The rows of M fall into 3 groups, and each row is roughly a mix of its group's hidden directions.
M:
[[ 11   2  22   0   8  16  40 -13  18  19]
 [ -5  19  24  -7  29 -10  35  -6  11   6]
 [ 10 -31 -23 -32  21  -6  -1  14   7   2]
 [ -3 -17 -19  15  -7 -32   2  31 -16 -14]
 [-18  -2 -30 -19  -1  -1  21 -14   7  33]
 [ 15   9  41 -23 -22  -5  -6 -14  -9  -5]
 [  6   4  -7 -29   1  16 -31 -17  20  24]
 [-18  11 -30 -14   8 -11   9  -5  -3  39]
 [ 15 -20  -5  17 -30  22 -28   1   0 -15]
 [ 17  10   7   4 -18  -4   4 -21 -45  -9]
 [-14  15 -36  18  12  30 -14   7   3   7]
 [-25  10   1  -8   8 -24 -12  -8   9 -40]
 [ 12   1 -27 -33  34  -8   3   4  11   4]
 [-18  -7 -39 -19 -16   1  16   9  16  16]
 [ 17 -29 -23  19  -7 -13  -7 -12 -30  -8]
 [-16 -27 -18   2  23 -21  26   7  19   5]
 [-15   3   3   2  21 -13  26  21  12 -36]
 [ 10   8  20  -2 -14   7 -22 -41   3  19]
 [-12  23  27 -27  -3  11   1   9  30   9]
 [ -4  -2 -20 -10  16  26  41   6 -11  -4]
 [-20   1  -4  14  45  -7  25  -9  -4  -1]
 [  4 -13   8 -32  16  31   1 -19  18  13]
 [  1 -18  -3 -24 -29 -24  21  13  19   8]
 [ -8 -29  17   2 -14  40  18  -3  -9  -1]
 [ 10  14  14  24   1   6  -7  38  27  -1]
 [  6   5  11 -24   5  29 -16 -26  20  20]
 [-19  20  -9  -9  11   3  30 -24 -29   4]
 [-11 -14   8  25 -42   5 -17   8 -13   1]
 [  3  11 -22 -32  32 -12  -4  -6  22   9]
 [  9 -14   1  20  -4  25  32  11  27 -11]
 [ -9  -7  -2  -9  16   2  51  13  11  -4]
 [ -6 -11   9  -7 -11 -10 -24  -3  -8 -47]
 [-13  25  -1  19  -1  -4 -17 -27  34  -5]
 [-28   2 -33 -25   9 -24   4   6 -12   6]
 [ -2 -20  21 -29  -5   6  31 -21   1 -16]
 [  0 -12 -15  -4   6  24 -45 -17   3   0]
 [ -4  22  13 -19  21 -26 -11  -3 -27  18]
 [-21  13 -44   3  -3  11  21  10   1  12]
 [-17  -1 -47 -11  -6  15  13  16  -7   7]
 [ -9  39  18   7  22  28 -10  -4  -5  -2]
 [ 13  -1   4  21 -12 -18  16  40  19  -1]
 [-12  -1  13  -8  20 -11  34  10  10 -33]
 [-22  -8   0   4  50   1   4 -18   5  -1]
 [-18  11  27   9 -11 -18 -28 -18  24   7]
 [ 24   2  19 -17  19  34  14 -19   0   4]
 [  5  -3 -16  26   9  -8  13 -16 -42  -8]
 [  9   8  27  22  15   7  23   7  24 -24]
 [ 14 -18  16 -13 -29 -24   5  21  23   1]
 [  0  -3 -26  17 -10  -5 -40  21 -11 -10]
 [ -5  11 -33   5  -2  -3 -16   4  -7  42]
 [  4  -4  22 -15  23 -10  31  22 -18 -15]
 [-25  26   1 -14  19  23  -1   6  29  11]
 [ 26   0   8  18 -29  23 -13   4 -27   2]
 [  5  -8  17 -40 -31  -7  -6 -19  -2   3]
 [-10  32  25 -15  11  28 -19 -10   6   1]
 [ 13 -29 -16  12 -16 -17  -3  29  24   2]
 [ -6  21 -14  -4   1 -10 -22 -18  -6  42]
 [ -3 -22 -21   1   0   1  15  39  -9 -24]
 [  5   0  -8  31 -16  24  -2 -12  37   2]
 [ -1  -6   0  31 -37  -6 -13  17 -23  -5]
 [ 23   5 -34 -17 -11  13 -26   9  -9  16]
 [  7  -8 -13 -14 -39   3 -11  23  25   9]
 [ -2  -4  -3 -32  37  -8   7 -10  26   3]
 [  4  24  37  -3  10 -10 -12 -31   3   3]
 [-17 -17 -20 -34 -12   0  17 -24  -2  15]
 [  5 -23 -29  -6 -10   4  -4  31 -28   7]
 [  3  -9   6  -7 -13  22  26 -31  23  19]
 [-20  38  -6  -8  20  -1  12 -19  21   7]
 [  4  13  11  12  -7  15   2 -35  30  21]
 [  7  16  11  12 -26  40  -3 -14 -14   9]
 [  1  -3  -2 -15  42 -15  31   3   7 -12]
 [  2  11  15 -10   1  29 -43  -6  13  -1]
 [-25   4 -11 -42 -11   5  13 -13  13  15]
 [ 10 -35  22  15  -9 -25 -10  17 -10 -15]
 [ 24  28  11 -12  34   6  14 -18   5  -1]
 [ 14   7  34  -4  -4  12 -33  12  23  -4]
 [ 19 -20   3   1 -19   6 -31  15 -28 -15]
 [ 33   4 -35  -7  -1   7  -5  19 -24   2]
 [ 11  -9  -2 -34  38   4  10  -9  18   3]
 [-27   5 -25  20 -35   4  -2  14 -13   2]
 [  8   5   3   2  -3  47  27  -9 -16   2]
 [ 32 -20  -7  -5   4 -27 -24  20  -9  -5]
 [  5  15 -15  -2 -39  -6  25  25   0   9]
 [-11  29   8  -8  31 -11  16 -20  22  -2]
 [ -1  16 -33 -30  21  16  10  -5  10  12]
 [  9  12  18  -8  -3   9 -12 -34 -36  -9]
 [ -8 -12 -34  18  12 -14  28  -4 -22   0]]
One row of each group comes first, with its name. Which group is each row after those in?
[-12  -6  10 -28   9  16 -14 -24  30  17] : <40>
[ -7  27  11   8  12 -25 -37  -2  -5 -16] : <5>
[ 22  -2   7  -1 -35   3 -23  26  20   0] : <121>

[ 14 -21   5   2 -21   6 -31   9 -20 -29] : <5>
[  9  24  -4  11 -30  32 -13  -8 -15  13] : <40>
[-27  28 -11  -9  11 -28 -18 -20   7   4] : <5>
[-13  24 -12 -11  17 -15   6 -12  -1  41] : <5>
[  4  24   5 -24  28  12   4 -25  22  11] : <40>
[ 18  -7  31   8   1   0 -11  16 -14 -37] : <5>
[-16 -34 -26   0  -9  -4  14  28 -12  -8] : <40>
[  3 -25 -19 -22  -9  40   1   5  -7  12] : <40>
[ 17 -18  -4  17 -26  20   2  17 -33  -5] : <40>
